One vector is turned by the same rotation once a step. Each row is the vector after some number of steps, and that number follows the row.
The counts run from 0 to 114.
[  4.6  -3.8  14.5 -30.3 -12.1 -30.2  35.2 -12.6  46.4  22.3  23.9 -27.7
   3.0  25.6  15.2 -15.1   9.3  -7.9]
43
[  6.6  -4.0  18.3   4.2   3.3  -7.8  24.8   8.8   5.1   2.3 -39.5 -22.2
  40.3 -14.0  20.6 -11.6  24.8 -50.5]
105
[ 16.9  -9.9   5.2   7.2  13.6 -18.3  14.8 -19.6  20.4   5.2  52.4 -43.5
  21.4   6.3 -21.7  27.8  -3.4  24.2]
19
[ -1.3 -12.6  19.8  11.3   9.7 -12.1  27.0   8.8   3.1   8.9 -32.5 -24.6
  42.8 -15.1  12.6  -5.4  14.9 -55.2]
100
[ 12.4  -1.7   6.3  25.0 -16.2  -7.5  29.5 -29.0  16.7  22.4   6.3   5.6
  25.4  10.8  -5.6 -21.4 -54.2 -33.9]
71
[  3.7 -12.0  15.4 -26.0  -0.3 -34.0  27.1  -9.6  37.7  22.8  36.9 -43.6
   7.7  20.8   3.7   3.5  14.2  -3.3]
35
[  5.3 -15.7  14.7 -19.6   7.1 -31.7  22.6 -13.7  30.5  20.5  44.6 -49.0
   7.7  15.5  -3.7  11.6  12.5   4.1]
31
[  1.6 -11.6  15.2 -29.3  -1.6 -35.0  27.2  -9.4  38.3  23.6  35.7 -41.8
   6.9  20.6   5.8   3.2  13.2  -2.6]
36
[ -6.3 -18.0  15.6  26.0  12.1 -13.6  24.5  -5.4  -1.3  20.8 -13.3 -21.3
  44.6 -12.9  -4.5  -0.5 -13.6 -57.2]
90
[ -2.7 -16.7  19.4  14.0  12.2 -12.8  25.6   7.6   2.4  13.1 -27.9 -24.3
  44.4 -16.2   9.8  -3.9  12.0 -57.0]
98
[  4.2  -0.5  13.5 -30.6 -16.2 -27.9  34.2 -13.8  46.7  24.5  22.8 -25.3
   0.6  27.6  17.1 -16.3   7.6  -8.3]
44
[  7.4 -13.8  10.5 -11.7   9.4 -27.6  19.2 -12.2  26.2  18.1  48.3 -50.3
  13.4  13.4 -11.5  21.1   8.4   7.4]
27
[ -3.8 -18.5  14.6  30.9   8.2 -12.4  23.2 -10.9  -1.0  23.6  -7.1 -16.3
  41.2 -10.9 -10.2  -2.7 -28.4 -52.8]
86
[ 16.2 -11.2   4.7   4.8  10.7 -22.1  13.9 -18.7  21.9   7.4  52.1 -44.8
  19.6   9.9 -22.3  27.9  -2.9  20.7]
20
[ -1.7 -15.6  10.9  31.9   6.3 -11.8  24.0 -14.5  -1.0  23.9  -5.2 -14.1
  40.0  -8.6 -11.0  -2.6 -35.0 -52.5]
84
[  3.2 -13.8  13.1 -24.5   4.7 -35.4  23.8 -10.7  34.2  22.4  41.7 -46.0
   9.9  19.7   0.3   9.6  13.9  -1.2]
33
[  2.1  -9.0  15.7 -30.2  -6.7 -31.9  30.8 -13.9  41.0  23.5  29.1 -35.7
   2.8  23.7   9.0  -4.5  12.2  -5.8]
39
[  5.2  -9.0   9.3  33.4  -4.8 -12.0  23.8 -23.5   4.4  24.2   1.0  -2.4
  35.3  -0.4 -12.2 -10.1 -48.5 -44.0]
78
[ 16.1   6.4 -14.7  24.6  -1.5  10.2  26.1 -22.1  36.0 -26.4  32.9  -3.1
  18.4   8.2 -12.2  11.6  -8.6  54.9]
1
[ 15.6   5.5   6.4   7.4 -27.9 -11.1  33.3 -30.9  31.7  17.6   6.1   9.0
  12.7  22.5   6.5 -30.0 -45.0 -23.8]
63
[ 15.6   7.1   6.2  10.5 -27.5  -9.8  33.0 -30.1  30.6  20.2   5.0   8.0
  15.5  20.8   4.2 -28.3 -46.5 -24.3]
64
[  2.0 -15.1   9.8  34.3  -1.3  -8.8  25.0 -19.8   1.9  26.2   3.8  -6.8
  36.5  -1.9 -10.8  -6.7 -46.7 -46.0]
80
[ -8.9 -20.6  17.5  24.9  13.2 -14.5  25.7  -2.7  -2.6  19.2 -14.8 -21.8
  44.4 -15.3  -1.0   0.8 -12.4 -56.8]
91
[ 19.4   5.1 -10.0  24.0   0.5   5.8  21.7 -22.2  29.8 -22.1  39.7 -12.0
  23.2   8.4 -16.3  17.3 -11.5  49.0]
5
[ 19.5   6.0 -12.2  25.1   0.5   5.7  24.2 -24.8  34.2 -21.0  38.3  -9.3
  20.8   4.8 -16.1  16.4 -11.2  50.4]
4
[  9.5   5.6   7.2 -18.0 -25.1 -21.1  39.0 -22.5  46.5  20.5  11.1  -6.9
   3.1  31.9  18.0 -27.9 -13.8 -12.7]
52
[ -6.8 -19.6  19.4  21.5  12.8 -12.7  22.9   0.3  -1.0  19.9 -19.5 -23.3
  45.0 -14.9   0.0  -2.8  -4.1 -56.9]
93
[ 18.5   3.0  16.6   0.8  -3.7  -0.1  21.1  12.2   6.7  -4.8 -45.1 -18.7
  37.3  -9.7  26.1 -15.7  28.5 -47.4]
109
[ 14.9   3.5   4.7  15.9 -23.9  -9.8  30.6 -29.7  26.6  19.6   8.3   6.7
  18.4  17.6  -1.3 -27.0 -50.5 -29.3]
67
[ 16.7   8.3   5.0  -0.8 -29.3 -13.2  36.2 -29.9  38.5  19.2   6.9   4.0
   8.6  26.1   8.9 -30.1 -37.8 -19.2]
60
[  0.4 -17.3  12.5  32.0   6.5 -10.6  24.3 -16.2   1.3  25.0  -2.2 -11.4
  40.1  -7.9 -10.4  -3.7 -37.8 -49.8]
83
[ 14.6   5.8   4.8   3.7 -28.0 -12.0  35.3 -30.3  34.6  21.0   8.3   7.3
  11.0  25.9   7.4 -31.2 -41.0 -23.4]
62
[  1.8 -10.7  20.4   7.9   8.2  -7.9  25.2   9.8   2.9   7.8 -35.2 -24.8
  43.3 -12.1  16.3  -7.8  21.3 -55.6]
102
[  4.5  -3.5  13.5 -29.3 -17.6 -29.2  35.2 -15.6  47.2  24.7  21.5 -24.0
   1.2  30.3  18.1 -16.4   3.7  -9.4]
45
[  2.8 -12.9  11.4  31.6  -0.4 -10.4  24.3 -19.8   1.9  24.1   0.4 -10.2
  39.9  -3.2 -10.8  -6.0 -41.6 -48.3]
81
[ 19.0 -10.0   0.7  15.5  10.9 -14.0  13.6 -21.2  20.0   0.9  53.4 -37.6
  24.1   8.4 -24.2  27.3  -6.8  29.1]
16
[ 15.5   5.6 -13.4  24.3   0.3   8.8  26.3 -21.3  33.2 -24.9  35.4  -3.1
  20.0   8.1 -13.9  13.7 -10.1  52.2]
2
[  8.6  -8.2   7.7  31.6  -9.1  -9.5  26.5 -24.7   7.3  22.6   3.4  -0.7
  30.0   6.1 -12.5 -15.1 -55.1 -40.4]
75
[ 21.4  -1.0  -6.3  22.1   5.9  -0.8  16.8 -25.5  23.3 -12.4  47.9 -23.4
  22.7   7.5 -22.4  22.3 -11.8  41.1]
10
[ -2.5 -15.8  19.6  11.8  11.3 -11.8  26.9   8.3   0.3  12.7 -29.2 -26.0
  43.4 -15.4  11.3  -4.6  14.4 -55.6]
99
[ 15.0   7.6   6.8  -6.6 -30.8 -15.2  35.8 -26.8  42.3  20.3   7.4   3.6
   7.0  27.5  13.6 -33.1 -32.6 -19.3]
58
[  2.9 -11.9   8.1  32.5  -2.1 -11.5  24.7 -21.5   3.9  25.9   2.6  -6.4
  36.0  -1.9 -13.1  -9.8 -47.2 -47.6]
79
[ 14.3 -11.4   6.7   0.4  12.9 -24.1  15.4 -16.5  20.9   9.7  54.1 -46.0
  20.1   8.6 -18.8  25.6  -1.6  16.5]
22
